One turn moves each row of this set onto another row. After a few examples, where does it send each row asked below?
Rof: [-3.06  1.61 -4.75 -0.77  2.17  1.48  0.31 -1.10  0.05 -1.41  1.01 -2.45
  2.20  0.92  2.27 -1.30 -1.27 -0.93  1.34  0.64  1.84  1.06 -0.81 -1.34]
negi: [-1.57 -2.55 -1.86  2.19  1.14 -1.56 -1.09 -0.03  1.87  0.20  0.23  1.66
  1.15  1.05  4.00 -1.61  2.25  0.98  0.14 -2.34 -0.34 -1.79 -1.02  0.10]
fafa: [-2.59 -1.21 -4.55 -0.81  1.19  1.77  0.09 -0.83  1.23 -2.03 -0.49 -2.21
  1.58  2.89  1.07 -2.07  1.02  0.12  0.06  1.22  1.63 -0.53 -0.76 -0.89]
kifal: [-0.16  0.01 -0.28  2.84 -2.63 -0.95  0.09  1.42 -0.20 -1.82 -2.23  0.75
 -1.42  1.63  1.86  1.88 -1.07 -0.06  0.24 -1.03  1.02 -1.51 -1.74  2.39]
pada: [-2.52  2.50 -3.02 -0.36  2.84  0.89 -0.51  0.56  0.46 -1.53 -1.11 -1.39
  1.31  2.04 -0.18 -0.03  2.98 -0.32  0.52  1.24  3.75  0.40  0.42  1.63]
rogur: [-3.41  1.07 -2.61 -0.43 -0.01 -1.06  0.15 -1.10  0.88 -1.71 -1.32  1.10
  2.26  1.09  0.37 -0.24 -3.74  0.09  1.21 -2.99 -1.13  1.70  0.62  1.27]
big: [ 0.96  1.48  0.49  3.16 -2.50 -0.58 -0.43  3.00 -0.04 -0.81  0.07 -1.31
 -0.38  0.20  2.56  2.87 -1.12 -0.32  0.10 -0.95  2.03 -0.74 -1.79  0.02]
Dak: [-0.71 -0.86 -0.96  0.17  2.70  0.04 -0.07  5.08  3.13  1.05  1.59 -2.45
  0.90 -0.10  0.32  0.97 -0.28  0.89 -0.09 -1.98  2.76 -1.12 -0.63 -1.35]
zado: [ 0.09 -0.12 -0.17  0.89  1.32 -2.01 -1.95  4.13  2.61 -0.01 -1.11 -1.03
  2.92  0.73  0.17 -0.19  2.36 -0.23 -0.38 -1.33 -0.34  1.48  1.82 -0.83]
Tuf: [-1.67  0.49 -2.18  1.05  2.60 -0.52  2.31  1.06 -0.18  0.56 -0.04  0.03
  1.89 -0.11  0.94 -0.28 -4.97 -0.40  3.51 -2.70  1.14  0.48  0.34  1.75]
nuruf: [-1.82  1.02 -2.16 -0.25 -1.44  2.13 -2.03  2.02  0.37  1.01  0.02  1.17
  3.21  2.56 -0.05  1.89 -1.19  1.39 -0.73 -2.38  3.00  0.45 -2.50  2.47]
non: [ 0.64 -1.14 -1.93 -0.76 -1.33 -1.18 -0.84  3.66  3.61  0.26 -0.29 -1.68
  1.18  1.47  1.03  1.62  1.06  2.77 -0.88 -1.47  0.61  0.54 -0.79 -1.38]
Zepu: [-0.06  0.01 -2.36 -0.19  0.67 -0.67 -1.27  3.34  2.80  0.11  1.86 -3.19
  1.42  0.18  2.57  0.35  1.07  1.28 -0.59 -0.15  1.40  0.35 -1.00 -3.46]
mogiv: [-2.14 -1.02 -4.44 -0.55  3.51  1.81  1.00  0.86  2.44 -0.55  1.29 -2.35
  1.43  0.31  2.39 -0.51 -0.21 -2.54  2.41  0.34  2.28  0.30 -1.25  0.96]
sikeg: [ 0.94  2.06 -0.38  3.36 -0.72 -0.19  0.64  1.46 -1.17 -0.52 -2.58 -0.64
  1.21  2.68 -0.28  1.43  0.89  0.04  1.54  0.36  2.99  0.55  0.59  2.82]
Nolem: [-1.13  1.23 -2.48  0.19  2.25 -2.91 -0.09  1.18  0.71 -0.42 -2.31  1.08
  2.62  0.02  1.73 -0.85 -0.42 -0.52  2.37 -1.46 -1.17  3.02  1.85  2.01]
nol: [-1.67  0.81 -3.69 -1.22 -0.73  2.22 -1.43  1.17  0.02  1.34 -0.11  0.73
  3.75  2.91  0.26  1.08 -1.20  2.00 -0.02 -1.55  2.89  1.18 -2.53  2.39]
Satu: [ 0.81 -1.08  0.61  3.99 -0.59  0.50  0.62  2.95  1.29 -0.20  0.21 -1.13
  0.53  0.43  1.59  1.99 -1.92 -2.82  2.00 -1.54  1.98 -0.68 -1.25  2.09]
fep: [-1.47 -2.37 -1.40  3.28  0.45 -1.17 -0.59 -1.09  0.81  0.21  0.04  1.84
  1.95  1.50  3.27 -2.27  0.93  0.52  0.97 -2.67 -0.76 -1.58 -0.23  0.37]
furo: [-1.79  2.23 -1.50  1.93 -0.11 -1.66  0.51 -0.26 -0.86 -1.19 -0.09  0.43
  1.59 -0.53  2.48  0.04 -4.67 -1.19  2.16 -2.36 -0.23  1.26  0.14  0.57]

Tuf -> mogiv
kifal -> rogur
Now these:
fep -> nol
furo -> Rof
pada -> zado

